One turning vector, and how many steps it has turned:
The counts run from 0 to 521.
[139 166 183  81 120  89 137  87 128 151 147  72  98  97 172 122 118 121
 154 129 133  96 106 110 135 124 105  93 128 130  97 147 154 113 120 153
 139  74 104 135 120 132]
89
[116 112 159 110 143 106 114 105 105 145  99  58 152 125 144 133 129 131
 162 125 100 126  84  88 167 111 150 101  95 164 145 173 127 163 148 122
  91 100 131 145 168 110]
446
[ 99 123 149 149 142 152 165 102 141  96  78 104 149 131 119 108 179 136
 129  84 171 118 118  95 117 114 148 192 108  94 108 132 140 140 135 112
 109  89 165 111 138 137]
211
[107  86 115 180 178 113 108 127 103 155 101  97 143 164 155  94 138 112
 138 167 113 142 111  89 157 102 149  94 118 136 127 117 126 140 137  74
 121 150 168 159 121 124]
247
[143 117 108  91 136  98 142 139 121  93 129  77 128 149 148 107 126  95
 130  90 117 104 113 108 146  97 134  96 129  55  72 149 108  97 159 103
 139 100 152 137 128 149]
396
[137 158 150 103 136  81 150 116 100 103 132  84 123 144 143  99 133  89
 130 101 119  94 126 123 163  90 116  83 136 107  79 185 143 107 136 127
 132  77 109 135 134 170]
104
[117 141 174 148 146 164  99  88 127 128  84 118  88  90 162 143 109 122
 144 171 129 147 112 110 120 148 121 124 133 103  98 149 133 157 165 117
 123 143 111 148 145  46]
237
[121 126 165 196 137 112 152 128 110 119 113 116 121  85 117  82 118 145
 155 118 144  66 100 105 114 128 159 134 146 119 151 145 110 125 111 131
 116 154 172  94  82 162]
97
[108 135 178 167 123 158 121  94 125 123  83 108 116 165 151 114 105 140
 132 121  86 148 133 115 133 110 114  92 168 107 102 157 123 170 138 128
 147 125 153 160 124  57]
138
[120 100 121 171 150 154 106 142 152 125 112  97  87 164 176 111  94  91
 156 134 137 137 104 105  86 117 114 105 143  78 106 116 132 132 153  88
 148 156 145 166 124  88]
510
[101 145 145 171 115 154 129 103 140  95  89 119 116  86 110 120 107 154
 138  86 123 121 152 127 116 125 142 179 129  61 111 180 117 160 169 144
 116 121 120 105 115  93]
403
[131 173 157 107 120  90 123 136 134 165 153  57  98  86 170 141  93 128
 170 121 125  79  93 127 115 117 100  95 126 120 129 166 123 120 126 151
 126  93 112 121 137 127]
366
[142 157 160 110 144  86 156 119 108 103 124  79 130 147 137  97 132  95
 125  98 132  86 115 113 153  97 125  88 138 117  94 185 142 105 128 129
 113  79 120 136 144 180]
103
[100 171 142 110 145 123 116  98 137 169 113 104  95  56 163 159 141 138
 121 165 105 109 152 111 154 119 110 147  99  97  95 116 127 130 140  98
 107 100 123 116 150  69]
435
[133 138 154 165 163 128 165 144 133  92 109 102 137  80 111 108 144 108
 147 122 189  73  77 110 101 137 145 150 112  81 133 147 125 115 134 118
  92 138 158  97 126 161]
294
[148 144 162 131 153 109 127 138 112  94 121  89  98  99 143 108 106  78
 154 121 175  76  73  98 112 131 140 113 105 128 130 174 147 106 142 116
  95 119 101 129 156 162]
4
[101 148 170 162 136 125 111 104 105 142  90  89 128 121 133 133 102 123
 138 138  79 131 131 110 167  99 133 104 115 139 136 185 129 182 151 112
  87 130 116 147 164  77]
154
[ 87 122 113 116 137  89 125 101 129 189 132  99 117  86 161 115 150 142
 130 150 101 116 179  91 159  96 132 159  99 113 112  68 136 114 124  86
 130 111 151 115 104 124]
161
[ 85 156 114 132 156  98  98 115 132 186 130  94  94  59 162 138 144 123
 149 170 137 132 159 125 143 120 112 159  82 106 115 125 156 126 153 111
 114 108  83 109 129 117]
256
[ 86 170 136 163 194 137 113 105 130 168 105 102 130 109 148 127 177 163
  96 155 165 143 145 129 157 143 139 129 130 111  96 145 129 119 129 122
 114  92 147 134 158  92]
518
[119 101 199 156 122 100 144  93 131 140 116  72 138 145 135  87 109 126
 172 116 137 103 101  73 123 108 161 109 123 164 163 130 147 156 115 141
 105 121 127 155 101 144]
84
[116 135 145  81 141  94 104  95 103 161 115  63 135 106 161 138 133 134
 153 124 105 134 113  96 177 115 135 110  90 150 125 174 136 139 150 132
 104  73 105 136 166 113]
448
[ 93 168 122 119 134 100  95 116 101 196 132  68 119  97 163 132 138 174
 151  98 109 115 127 135 159 115 113 126 105 150 121 174 127 129 127 135
 132  70 126 109 133 129]
173
[ 88 123 109 193 168 118 104 149 135 166 118 104 113 168 148  92 117 128
 106 111 110 103 166 100 144  92 158 116 133 116 124 116 114 113 122  64
 119 131 174 152 140 116]
425
[115 145 169 164 129 133 185 107 121  95  83 111 150 103 103 107 170 152
 133  94 145  84 109 108 127 115 146 159 136  93 127 149 114 141 116 123
 109 111 185  90 111 146]
390
[117 112 175 155 119 127 132 122 136 139 105  82 106 115 144 112 107 122
 182  95 142  82  78  73  99 114 139 148 100 166 172 134 145 148 118 111
 108 126 144 126 136 139]
459
[118 127 122 157 147 122 152 164 184 123 134  73 118 150 158 117 120  95
 134 108 180 101 128 125  84  99 114 133 122  39 102 106 133 107 138 105
 123 118 141 148 128 139]
312
[101 161 175 127 157 144 127  73 139 139  96 110 122  88 148 138 152 168
  99 142 129 124 149 107 157 141 147 135 140  85  90 126 108 131 142 132
 113  96 159 138 145  49]
142
[ 99 119 145 149 171 137 148 107 166 109 108  93 145 141 125  94 164 133
 107 100 203 131 138 103 124 123 168 163 122  75 103 122 138 116 147 138
 102  90 132 151 133 137]
32
[134 172 140 126 104 100 137 126 106 118 131 106  74 103 156 115  95  89
 155 112  96  79 133 130 118  98  85 104 148  89  83 165 144 113 136 112
 162 114 113 106 101 148]
383
[102 127 161 180 136 101 131 101  88 136 115 116 127 102 117  62 131 177
 145 103 130  89 134 102 139 131 168 130 155 145 139 152 120 126 109 146
 142 119 160 109  63 159]
373
[123 133 179 135 122 125 135 127 123 144 109  67 113 135 166 130 124 121
 171  89 148  86  69  87 106 111 116 123 106 169 158 156 150 142 111 116
 106  86 138 132 163 136]
461
[ 86 119 108 134 145  93  94  98  88 181 134 100 116 105 150  86 146 178
 147 101 114 112 156 100 158 120 148 144 127 153 119 130 128 112 119 125
 156  90 143 111  79 154]
176
[119 111 137 113 152 136 163 112 154  97  97  87 141 153 148 110 178 117
 126  82 172 114 113  89 117 110 137 168 100  78  92 111 140 115 138 100
 120  79 172 130 147 141]
213
[100  88 143 146 129  87 136  89 123 170 126  93 132 116 145  80 136 152
 164 138 107 115 156  81 140 103 157 137 118 128 136  82 136 141 118 133
 146 124 149 132  53 148]
358
